In the rows, zero is written as 128.
Each path below is one point turned by a fixed rotation once a step. After each direction that follows a path, write how fast that rotation turns it, in degrees each step (0 if it stays still).
Each turn is a multiple of 5 degrees from 10 to 175, or 0.
Each row of a path follows its step; steps can be skipped.

step 0: [130 130 122 131 137 134 139 126 125 121 126 124 136 126 126 131 130 129
 128 128 127 130 127 136 139 129 132 130 134 121 127 127 139 128 131 123
 129 134 129 130 126 120 129 122 126 123 125 130 131 133 124 130 125 124
 129 112 126 123 137 139 130 124 129 132 138 129 125]
step 2: [119 129 124 135 120 137 127 121 133 123 123 126 130 129 137 123 120 135
 122 127 131 125 132 130 135 126 121 137 129 126 123 133 135 130 133 131
 124 123 120 136 133 126 119 127 128 127 127 132 128 131 128 123 116 125
 133 127 122 122 119 126 124 126 134 123 130 124 124]
step 3: [124 126 128 132 128 128 131 128 132 141 126 133 133 131 124 128 130 132
 130 127 131 126 141 135 128 133 128 137 129 127 123 132 131 130 122 136
 120 127 134 129 128 136 133 134 132 116 117 128 137 118 124 120 122 130
 132 128 127 128 126 129 132 125 129 120 129 124 126]
step 6: [122 129 143 126 129 129 126 126 130 121 124 127 135 127 139 131 117 134
 131 123 131 134 132 124 139 121 122 132 130 120 127 131 125 126 139 130
 130 126 138 127 127 135 136 134 127 130 138 127 133 126 129 126 130 129
 125 134 129 135 126 133 126 132 124 132 125 128 123]
step 7: [127 129 139 123 135 136 131 125 127 128 128 134 124 131 132 126 125 134
 132 129 133 134 125 124 120 123 128 136 131 113 128 130 124 123 124 134
 130 132 133 130 137 126 122 132 130 125 122 126 131 131 133 128 129 117
 138 128 121 129 121 126 129 130 134 123 116 128 129]
step 8: [130 133 123 124 129 125 134 131 127 135 125 138 120 121 133 123 132 133
 139 123 130 136 131 126 134 122 130 128 132 122 132 129 130 135 122 128
 126 131 130 125 126 134 128 138 130 130 129 136 120 130 126 117 130 130
 137 131 127 126 139 137 129 130 132 126 121 128 123]
step 12: [119 131 130 129 136 127 125 123 133 138 129 130 124 133 129 130 130 124
 128 123 123 130 123 124 124 123 133 122 123 122 134 123 127 121 124 130
 127 128 131 132 127 124 123 133 129 131 129 131 133 128 125 133 126 129
 134 108 125 123 135 136 127 124 121 134 122 116 127]
step 13: [129 134 121 134 125 127 127 133 124 131 135 123 132 125 128 138 127 121
 127 130 127 136 132 127 132 120 134 129 126 129 133 126 136 129 119 128
 135 134 125 127 121 133 115 133 118 126 133 130 129 134 125 131 123 121
 126 119 129 136 136 131 133 123 130 132 124 136 127]
step 14: [135 132 131 131 121 136 130 132 125 133 131 117 133 133 134 123 129 123
 130 131 122 123 137 129 131 124 124 128 125 130 127 128 124 130 128 114
 129 125 131 138 121 129 126 127 134 131 134 130 129 138 131 135 121 125
 125 124 124 128 132 125 127 119 121 122 122 123 120]
Directions:
[129 128 127 129 128 126 127 128 127 128 128 129 127 127 127 126 128 128
 126 127 130 127 129 127 127 131 127 127 128 131 126 128 127 131 128 129
 123 127 126 128 127 130 129 129 128 129 128 128 127 125 128 127 127 127
 128 127 129 126 126 128 128 130 127 125 128 127 129]  55

step 0: [139 118 121 126 132 128 120 123 123 132 125 121 131 118 135 132 119 130
 126 126 128 126 114 129 121 120 125 133 117 131 129 134 131 124 131 136
 126 117 129 125 128 126 132 129 132 133 128 127 131 128 128 126 133 127
 132 126 125 120 131 122 127 137 127 119 122 128 125]
step 2: [132 121 126 121 130 133 126 133 124 129 126 131 127 123 126 125 128 129
 124 140 127 131 139 126 130 125 127 130 122 127 127 131 140 132 129 124
 129 132 143 123 123 131 136 121 131 129 126 117 132 130 140 131 132 136
 130 123 121 141 125 123 129 128 130 122 131 122 128]
step 3: [132 125 129 126 131 131 122 136 121 132 115 130 129 131 138 135 125 127
 131 126 130 125 127 134 127 130 117 126 138 128 123 133 120 128 124 129
 116 122 128 119 126 129 136 132 136 125 133 123 133 127 131 126 127 125
 117 124 128 119 126 137 133 127 125 127 123 135 121]
step 5: [128 127 142 129 137 126 125 122 117 136 127 121 134 124 126 131 125 120
 128 130 128 129 133 124 129 127 124 130 129 126 120 128 127 127 111 126
 134 130 133 134 131 139 124 128 140 130 118 126 132 130 138 132 129 127
 127 124 126 131 140 128 131 123 129 129 127 127 131]
step 6: [125 116 122 127 130 129 129 133 125 128 123 134 131 137 127 129 121 125
 131 120 138 131 125 142 124 131 133 138 135 140 129 127 128 132 128 137
 131 128 129 124 116 137 131 131 126 128 132 127 129 126 136 125 122 125
 129 128 133 136 125 130 130 124 130 130 130 123 119]
step 7: [120 130 133 126 131 130 124 125 130 126 128 123 138 117 138 129 131 123
 125 126 125 125 116 124 128 123 132 123 126 136 123 133 118 131 135 122
 125 126 128 119 126 134 136 128 129 130 126 129 133 140 126 130 131 125
 128 123 132 138 125 123 122 128 126 133 117 129 139]
step 9: [121 124 129 129 130 134 121 131 114 122 128 126 135 125 130 121 123 133
 128 133 130 127 128 133 125 133 123 135 134 128 130 130 126 139 136 135
 128 127 133 135 129 132 124 124 135 128 132 133 117 138 140 128 123 135
 131 129 129 127 120 127 121 135 135 130 128 121 134]
step 12: [119 124 121 126 134 124 119 122 128 125 133 126 138 128 127 119 133 131
 126 128 133 130 123 126 134 124 116 128 125 119 128 128 135 131 121 129
 121 126 126 130 124 135 125 130 133 126 137 123 127 124 138 132 130 141
 127 127 127 128 133 124 132 127 136 132 115 132 124]
step 13: [126 119 135 123 133 127 122 124 123 127 124 128 118 133 136 135 118 126
 127 125 135 129 131 128 129 131 125 124 131 132 130 127 119 123 127 129
 132 135 129 135 136 129 133 124 128 134 111 124 127 129 140 133 121 131
 135 127 127 134 127 135 133 131 122 131 123 129 120]
Directions:
[127 127 129 131 129 127 128 125 127 129 129 129 128 127 127 128 127 129
 125 127 127 130 129 129 129 129 127 127 127 124 128 127 129 127 128 127
 128 129 127 127 127 129 125 129 130 127 129 126 127 128 128 129 127 128
 130 131 129 129 130 129 128 130 130 127 128 127 130]  100

step 1: [122 129 125 136 128 124 121 128 130 127 131 131 133 126 128 121 129 120
 123 130 135 127 123 131 131 119 128 131 125 131 125 132 130 120 129 111
 120 127 122 135 125 125 134 133 128 121 127 124 122 119 126 129 117 136
 140 131 125 132 140 123 122 119 132 129 129 139 126]
step 3: [129 137 123 145 134 123 132 124 127 129 133 127 124 127 131 126 135 131
 133 130 137 121 132 134 132 130 131 136 133 126 130 120 120 121 134 115
 128 130 129 131 133 119 136 129 129 126 129 134 124 126 122 123 126 135
 139 130 130 128 139 129 130 126 135 140 133 128 134]
step 6: [127 128 122 136 126 127 133 137 120 115 141 122 132 133 125 134 128 131
 119 129 137 117 131 128 133 117 131 127 128 125 126 127 128 118 126 129
 120 122 120 123 135 123 126 128 136 121 133 125 125 130 135 122 127 127
 133 132 132 131 130 124 131 137 138 135 122 128 125]
step 7: [127 133 133 130 124 136 141 118 130 122 130 130 132 124 137 128 130 131
 126 137 136 124 130 128 135 119 129 123 127 126 129 129 129 116 125 119
 122 125 119 123 132 126 130 132 136 125 136 128 117 124 126 119 126 137
 123 129 131 137 138 129 132 137 130 132 128 132 132]
step 8: [123 128 135 131 125 126 130 123 120 124 130 124 132 117 132 126 124 129
 121 135 131 133 129 123 128 123 131 128 135 131 128 131 134 117 132 125
 121 124 124 134 134 127 132 128 137 123 130 124 117 122 124 120 114 124
 140 140 123 132 130 132 132 137 136 130 132 127 121]
step 9: [126 136 133 128 128 132 126 121 133 121 137 127 134 131 129 132 130 125
 125 142 135 129 135 132 126 126 125 129 126 131 134 134 130 123 125 131
 128 120 127 131 139 127 135 131 124 129 126 124 110 123 116 127 119 129
 140 137 134 129 136 123 125 128 126 135 124 126 127]
step 10: [124 125 131 133 128 122 127 132 122 132 128 126 135 130 132 131 126 127
 122 131 134 120 128 130 127 129 133 133 128 125 126 137 123 127 122 124
 119 127 122 126 122 123 134 123 128 122 121 125 112 124 122 127 123 136
 146 131 127 130 144 127 127 127 135 134 120 126 130]
step 11: [129 125 128 137 127 126 124 121 128 131 130 123 132 128 132 133 137 125
 122 135 137 112 131 125 130 131 126 128 127 125 130 136 128 127 116 122
 123 132 128 131 135 123 135 132 135 129 123 131 128 124 117 133 116 135
 136 124 125 125 133 124 129 143 126 133 124 138 133]
step 13: [130 137 119 137 132 121 127 128 131 122 132 129 132 120 130 132 126 124
 129 137 134 121 133 132 129 116 125 125 129 125 128 133 131 117 124 117
 122 126 131 131 135 123 140 131 132 120 130 133 127 132 124 135 126 132
 129 127 123 128 127 122 120 124 135 136 117 136 118]
Directions:
[129 129 127 130 129 128 126 129 128 129 127 130 128 128 126 127 127 127
 127 128 127 127 126 129 129 128 127 130 130 126 130 128 126 127 129 125
 128 128 130 125 128 127 130 128 129 129 129 129 129 129 128 131 126 128
 128 126 128 126 126 125 129 127 128 129 129 127 129]  35

step 1: [130 130 122 116 124 136 128 123 128 131 126 126 135 126 128 136 134 134
 123 119 117 121 130 123 132 124 120 133 128 132 138 134 125 122 129 128
 128 135 121 133 127 123 129 130 130 132 131 136 115 133 123 132 133 133
 136 119 120 125 127 121 133 119 132 135 123 131 136]
step 4: [130 126 135 129 133 122 136 138 115 131 127 136 136 134 121 126 126 122
 120 130 129 122 129 123 123 132 125 130 141 126 127 125 118 118 123 128
 124 128 126 131 130 138 118 121 127 133 133 135 130 117 121 128 134 132
 135 133 125 127 127 123 131 129 130 133 128 125 136]
step 5: [134 128 124 123 122 126 124 135 128 127 114 127 128 131 122 123 127 131
 126 130 122 121 124 121 136 129 127 128 126 127 138 133 130 113 123 126
 121 140 128 127 128 128 135 128 129 129 127 134 133 119 126 127 131 133
 139 125 125 131 130 114 137 122 129 134 127 119 133]
step 6: [129 138 128 121 126 135 122 124 127 136 119 117 117 122 119 132 130 129
 131 132 127 133 131 130 132 132 136 131 127 124 133 136 138 132 127 133
 128 137 131 125 136 132 133 128 126 134 126 126 124 131 128 136 135 130
 134 134 128 132 141 129 137 125 126 136 133 117 125]
step 7: [127 134 131 123 128 133 121 125 118 131 130 127 126 126 117 133 139 122
 133 127 139 130 125 132 122 134 134 127 127 125 124 134 123 125 123 135
 118 116 134 136 133 130 126 120 129 141 124 122 121 130 134 133 132 126
 134 127 128 132 136 132 129 127 133 124 131 133 119]
step 8: [120 132 131 120 128 122 132 130 119 123 136 138 140 125 128 136 133 133
 122 128 131 124 129 125 123 134 133 130 131 126 138 127 120 119 129 127
 124 128 137 138 125 129 120 118 126 130 136 131 122 125 127 130 128 127
 132 116 129 130 138 126 123 127 133 131 119 127 129]
step 12: [130 116 134 129 126 125 137 142 120 128 122 127 138 117 123 128 129 117
 129 128 133 125 133 130 129 131 130 132 132 124 134 130 127 120 122 123
 125 133 133 139 123 136 129 121 122 138 124 131 131 122 125 130 128 132
 130 122 126 123 130 128 119 127 136 128 121 122 135]
step 13: [134 130 121 119 112 127 129 130 128 126 117 127 133 118 122 130 129 126
 129 134 127 120 125 131 127 126 128 128 131 128 138 136 132 128 129 130
 135 130 136 132 127 116 126 123 129 128 124 132 131 120 127 131 129 138
 134 127 121 118 124 123 131 114 126 133 125 116 129]
step 14: [137 135 122 134 119 139 119 121 130 128 126 116 123 126 127 138 130 136
 133 126 128 137 126 126 122 131 126 129 135 129 133 145 128 130 131 134
 128 129 128 128 126 128 123 129 136 133 127 128 118 132 127 136 131 138
 130 129 126 123 134 130 133 122 130 137 126 128 123]
Directions:
[129 130 127 130 127 127 128 127 129 129 131 129 130 127 129 127 128 128
 126 127 127 128 128 127 129 130 128 124 129 128 128 127 127 127 127 128
 128 130 125 127 131 127 126 128 129 128 129 129 126 126 128 125 128 128
 127 127 130 127 128 132 129 130 127 128 129 129 128]  55
[126 128 129 129 129 128 130 130 126 126 128 130 127 128 129 127 130 128
 127 127 128 127 127 129 129 127 128 129 127 132 125 129 129 128 127 129
 127 129 128 129 129 127 128 127 125 128 128 128 127 125 127 126 127 128
 129 126 129 125 129 127 128 126 127 129 125 128 130]  90
[130 129 128 129 127 127 127 125 130 129 128 127 126 128 127 127 128 128
 131 129 127 128 127 128 127 127 131 127 127 128 128 127 126 128 129 129
 127 129 129 130 128 130 126 124 128 127 127 129 128 128 128 126 129 128
 128 128 129 126 132 125 127 126 127 128 129 128 129]  45
